Each path below is one point turned by a fixed rotation once a step. After each direction that follows a path, write how fast that rotation turns it, in degrees a step (0 if it stays still).
Each turn is a multiple of 5 degrees from 10 to 175, or 0.
Each row of a path follows its step; steps can be skipped.

step 1: [-1.74,  0.84, -1.65, -3.95,  4.49,  0.05, -4.84,  0.43, -0.12,  2.11,
  4.35, -2.51,  1.58,  0.93,  0.08,  1.62, -1.81,  1.54, -3.39, -4.66,
  1.60,  1.32, -1.67,  1.01,  0.07,  4.72,  0.76, -2.77, -0.67, -3.50,
 -0.94,  1.60, -3.38]
step 2: [ 0.44, -2.48,  1.04, -3.82, -1.87,  1.38, -0.73, -3.59,  2.60, -2.63,
  3.08,  0.75,  1.19, -0.36, -2.30, -1.69, -2.94,  1.62, -3.65, -0.26,
  3.31, -1.14, -6.04, -1.04, -0.11,  2.26,  2.23, -4.40, -3.46, -3.04,
  0.22,  2.37,  0.97]
step 3: [ 1.92, -4.55,  1.11, -1.26,  2.76, -3.36, -1.47, -0.02,  3.99, -2.19,
 -0.96,  0.12,  0.63,  0.20,  0.21,  3.66, -0.21,  0.03, -0.58,  1.74,
  0.97,  0.93, -0.86, -2.04,  4.95,  3.07,  0.84, -5.47, -5.86,  0.70,
 -0.70,  2.17, -2.87]
step 4: [ 0.19, -1.10, -2.64, -2.20,  3.85, -6.98, -2.89, -1.63,  1.73, -0.53,
  2.13, -0.14,  2.56, -1.09,  1.75,  1.27, -0.63,  4.42, -2.12, -4.54,
 -1.19,  1.02, -1.94,  0.21,  1.00,  4.44, -0.14, -3.68,  2.34, -1.11,
 -0.47,  0.21, -2.86]
step 5: [-0.46, -0.82,  0.85, -0.35, -1.94, -1.70, -2.65, -5.72,  3.77, -3.16,
 -0.52, -0.20,  3.50, -1.38,  0.21, -2.16, -2.22,  2.40, -2.89,  0.39,
 -1.02,  0.38, -2.12, -1.58, -0.81,  1.89,  4.53, -5.55,  0.67, -3.47,
  1.90,  2.44,  3.36]
step 6: [ 1.42, -1.74,  4.22,  0.45,  2.91, -1.57, -2.94, -1.58,  0.16, -0.53,
 -3.37,  0.46,  2.60, -1.14,  1.96,  0.84, -1.18,  0.33,  1.17,  1.48,
  0.26,  1.75,  3.89, -1.98,  3.18,  2.80,  1.46, -6.27, -4.38, -3.31,
  2.83,  1.29, -2.77]
step 7: [ 1.99, -1.47, -1.22, -1.48,  2.31, -4.23,  0.01, -2.11, -2.28, -1.66,
 -0.20,  2.70,  4.19, -0.79,  0.14, -1.44, -2.63,  5.65,  2.29, -3.57,
  0.86, -0.11, -0.46,  0.90,  1.72,  3.88, -2.34, -2.02,  1.78, -4.54,
  3.54, -0.13, -3.55]
step 9: [ 0.27,  1.56, -0.39,  1.91,  5.18, -0.99, -5.35,  0.66, -1.05, -0.44,
 -2.77, -1.95,  2.79,  1.28, -0.81,  1.49, -4.05, -2.04,  1.36,  1.97,
 -2.51,  2.43,  3.49,  0.91,  2.63,  1.26,  2.09, -2.50, -2.10, -4.33,
  2.39,  3.63, -2.93]
step 10: [-0.81,  0.76, -1.74, -1.12,  2.23,  1.22, -2.88,  0.15, -4.88, -1.21,
  2.94,  2.16,  1.37,  0.76, -2.60, -2.15, -4.54,  2.79,  0.53, -4.06,
  1.02,  0.85, -1.56,  2.12, -0.29,  2.28, -0.17, -1.80,  0.16, -6.89,
  3.36,  1.56, -2.70]
step 12: [ 1.42, -2.24, -3.27, -0.59,  5.42, -0.88, -2.16,  3.38,  0.75, -1.47,
  0.45, -2.03,  1.86,  0.84, -0.99,  5.62, -2.82, -1.30, -0.99,  1.17,
 -2.63,  2.22, -0.84,  1.64,  3.14,  0.21, -0.89, -1.39, -3.66, -2.35,
  0.07,  3.73, -5.33]
Speeds:
[ 0.44,  0.23, -1.62, -1.27,  0.08,  2.57, -0.43,  1.70, -0.63, -0.56,
  1.11,  0.16, -0.17,  0.25, -0.61,  1.98,  0.13, -0.27, -1.02,  0.89,
  0.22,  0.57, -0.50, -0.15, -0.96, -0.88, -0.57,  1.07, -0.33, -0.57,
 -0.63,  0.27, -0.13]
25
[ 0.14, -1.00,  0.16,  1.23, -0.23, -0.15, -0.61,  1.12, -0.41,  0.88,
  0.24, -1.21,  0.10,  1.63,  0.66,  0.50,  0.24,  0.14, -0.85,  2.47,
 -0.30, -0.56,  1.88, -0.31,  1.47,  0.26, -0.71, -0.98, -1.16,  0.55,
  0.23,  0.32,  0.85]
125
[ 1.96, -0.18, -1.41, -0.02,  0.33, -0.88,  1.30,  1.67,  0.04, -0.21,
 -0.04, -0.17,  0.29, -1.34, -1.45, -0.18,  0.28,  0.02,  0.34, -1.57,
  0.57, -0.33,  1.10,  0.25, -0.63,  0.33, -0.18, -0.81, -1.47,  0.78,
  0.59,  0.11,  1.80]
90
[ 0.89, -0.42,  1.70,  0.86, -1.48,  1.25,  1.05, -0.27, -1.73,  0.47,
 -0.29, -0.93,  0.06, -0.63, -1.33,  0.89,  1.09,  0.52,  0.07, -0.01,
  1.33, -0.34, -0.63,  0.65,  0.09,  0.84,  0.25, -1.30, -0.18, -1.06,
 -0.23, -0.89, -1.39]
85
[ 1.40,  1.15, -0.09, -1.24, -0.12,  0.49, -0.43, -0.81, -0.72,  0.01,
 -1.81,  0.18,  1.86,  0.13,  0.30, -0.03,  0.18,  0.72,  1.37,  1.12,
  0.97,  0.16,  1.97, -0.92, -0.31,  0.54, -0.33,  0.89,  1.49, -0.57,
  0.21, -0.24,  0.74]
35
[-0.25,  0.88,  1.45, -0.78,  0.77,  0.75, -0.66, -0.88, -0.96,  0.54,
  0.95,  2.05, -1.21, -0.15, -1.00, -1.12, -0.59,  0.79,  0.23,  0.45,
  0.72, -0.08,  0.55, -1.37, -0.25, -0.99, -0.61, -0.79, -2.02,  0.49,
  0.91, -0.32,  0.07]
90
[ 0.36,  0.75,  1.32,  0.17,  0.43, -0.63,  2.06,  1.37,  0.89, -0.56,
  0.45,  0.63, -0.89,  2.01, -0.40,  0.65, -0.81,  0.67, -0.60, -0.60,
  0.19,  1.45,  1.61, -0.87,  0.04,  0.34,  1.21,  0.23,  0.75, -0.81,
 -0.25, -0.20, -0.79]
120

step 1: [ 1.56,  3.37,  2.48, -0.84, -0.23, -4.77,  3.67, -0.04,  4.09,  3.56,
  2.27,  1.65,  5.23,  1.56,  1.45,  1.35, -0.76,  1.79,  3.32,  3.34,
  2.36, -2.58, -0.01, -0.06, -3.40, -0.98, -2.49,  4.23, -0.75, -0.77,
  3.24, -2.02,  1.95]
step 2: [ 0.22, -2.66, -3.20,  0.66, -3.45, -2.55, -2.03, -0.19,  1.09,  0.37,
  1.59, -0.79,  3.41,  2.27, -0.65,  5.45,  4.28,  2.80,  0.47, -1.32,
 -1.24, -2.00, -2.17,  0.08, -2.13,  4.46, -4.76,  2.22,  0.77, -1.29,
 -2.82, -5.44,  0.55]
step 4: [ 3.24, -2.22,  2.15, -2.64, -2.61, -2.24,  0.69, -2.75, -1.96, -1.91,
 -2.43, -3.36,  0.90,  2.94,  1.73, -1.61,  0.62,  0.72,  0.64,  3.41,
  2.02,  0.73,  0.98,  0.44, -2.63,  5.33, -7.88,  0.99,  0.13, -3.34,
 -2.68, -1.56, -1.51]
step 6: [-1.02, -0.67,  1.00,  3.72,  3.89, -1.80,  0.99, -2.67,  2.92,  0.46,
 -2.98, -1.91,  0.13,  2.85, -2.45, -1.07, -1.93, -1.64,  1.42,  4.36,
 -0.84,  1.80,  1.62, -0.92, -7.10,  1.86, -5.08,  2.26, -4.42,  0.57,
 -2.02,  0.67,  0.63]
step 8: [-0.57,  0.04, -4.96,  5.45,  1.81,  2.03, -1.89, -1.18,  2.37, -2.84,
 -2.02, -1.66, -2.65, -1.34,  1.10,  1.17, -1.19,  0.51, -3.35,  2.88,
 -1.51, -1.07, -5.43,  0.11, -2.42, -0.30, -6.53,  2.36, -2.85,  0.63,
  1.01, -3.06,  0.21]
step 9: [-1.63,  1.13, -1.45,  0.50, -5.87, -0.06,  2.06, -0.08,  2.00,  1.33,
 -1.93, -1.44,  3.86, -0.01,  4.74, -4.91, -1.91, -2.54, -0.45,  3.45,
  2.58, -1.27, -0.52, -0.98, -0.60, -2.94, -5.15,  4.60, -2.18, -1.38,
  3.13,  0.95,  1.13]
step 10: [ 2.73, -2.28, -2.48,  1.06, -3.62, -0.65,  2.69,  3.01, -0.87, -2.33,
 -3.86, -1.00,  1.01, -4.62, -0.07,  2.89, -2.48,  1.12,  2.48, -1.43,
 -1.77, -2.26, -4.09, -1.87, -1.99,  0.98, -3.80,  2.78, -2.23, -4.19,
 -0.58, -4.00,  2.89]
step 11: [-0.88,  1.46, -1.17,  4.95, -5.95, -3.00,  3.58,  1.43,  4.01,  2.55,
 -2.31, -0.31,  1.17, -1.15, -4.05,  0.19,  3.50, -4.61, -1.35,  2.16,
  0.80, -0.02, -0.91, -4.60, -0.38, -1.98, -0.82,  1.52, -4.39,  0.93,
 -1.08, -1.25,  0.49]
step 12: [ 4.11, -1.01,  3.12, -1.25, -1.68, -2.90,  6.76,  0.65, -0.40, -0.41,
  0.31, -2.12,  1.17, -0.59,  1.57,  0.77, -2.58, -1.18, -2.15,  3.20,
 -0.29,  2.41, -0.27, -1.02, -3.22,  1.91, -1.04,  3.01, -1.24,  0.95,
 -1.48, -8.11,  1.08]
step 13: [-3.31,  3.08, -0.24,  1.96, -4.12, -0.38,  1.64, -0.98, -1.35, -0.92,
 -1.71, -0.71,  1.69,  0.90, -3.89,  0.46,  2.25, -2.51, -4.77, -2.48,
 -1.59,  0.22, -2.36, -0.46,  3.05,  1.00, -5.26,  0.18,  0.89, -0.10,
 -0.97, -7.77, -2.53]
Speeds:
[ 0.87, -0.61,  0.36, -1.23, -1.38,  0.35,  1.30, -0.50,  0.89, -1.08,
  0.79, -0.37,  1.15, -0.06,  2.09,  0.08, -0.96, -0.30,  0.48, -2.05,
 -1.40, -0.18,  0.66,  0.69, -0.80,  1.06, -0.10, -0.24,  1.13, -0.10,
 -0.71,  0.07, -0.29]
135
[ 1.40, -0.64,  0.18, -0.20,  2.39, -0.13,  1.02,  0.43, -0.58,  0.25,
  0.44,  0.23, -1.29, -2.05,  0.32,  0.16, -0.90,  0.61,  0.43,  0.73,
  0.16, -0.66, -1.50,  1.21, -1.91,  0.40, -0.21, -0.49,  0.01, -0.05,
 -0.58, -0.81,  0.15]
170
[ 0.04, -0.98, -0.83,  0.33,  0.53,  1.22, -1.06,  0.19,  1.87, -0.72,
  0.59,  0.25, -0.44, -0.18,  0.43, -0.39, -0.31, -0.49,  0.70, -0.51,
 -0.11, -0.36, -0.63,  0.18, -0.43, -1.90, -0.51,  1.58,  0.75, -0.32,
  1.97,  0.64,  2.08]
40
[ 0.93,  0.79, -2.99, -0.15, -0.19,  0.99,  0.71,  0.24,  0.82, -0.68,
  1.38,  0.78,  0.09,  0.05, -1.36, -1.14,  0.75,  0.45, -1.44,  0.25,
 -0.78, -0.32,  0.63,  0.21, -0.77,  0.14,  0.16, -0.63, -1.24,  0.68,
 -0.82,  0.77,  0.03]
130
[ 0.25,  0.91,  0.37,  0.17, -0.90, -0.58,  0.51,  0.62, -0.24, -0.68,
 -1.27, -0.60,  0.10, -1.11, -0.25, -0.57,  0.09,  1.60,  0.15,  0.67,
 -0.37,  0.78, -0.04,  0.14,  0.16, -1.34, -1.05, -1.30,  1.38, -1.43,
 -1.05,  2.22,  1.33]
70
[ 2.31, -0.26,  1.10,  0.17, -1.58,  0.53, -1.35,  0.13,  0.28,  1.48,
 -0.11,  1.31,  0.86, -0.85, -0.24, -1.19,  1.29,  0.87,  0.23, -0.43,
 -0.29,  1.51, -1.22, -0.76, -0.60,  0.30,  0.12, -0.11, -0.07,  0.51,
  0.47, -0.96,  0.10]
40
[-0.15, -0.42,  0.02, -0.68,  0.16,  0.16, -2.11, -0.99,  1.50, -0.32,
 -1.05,  0.30,  0.42,  0.90,  0.88,  0.57, -0.05,  0.89,  0.74,  0.72,
  1.39, -0.33, -0.32,  1.09, -0.62,  1.63, -0.90, -0.89, -1.73,  0.15,
 -0.67,  1.44,  0.29]
20
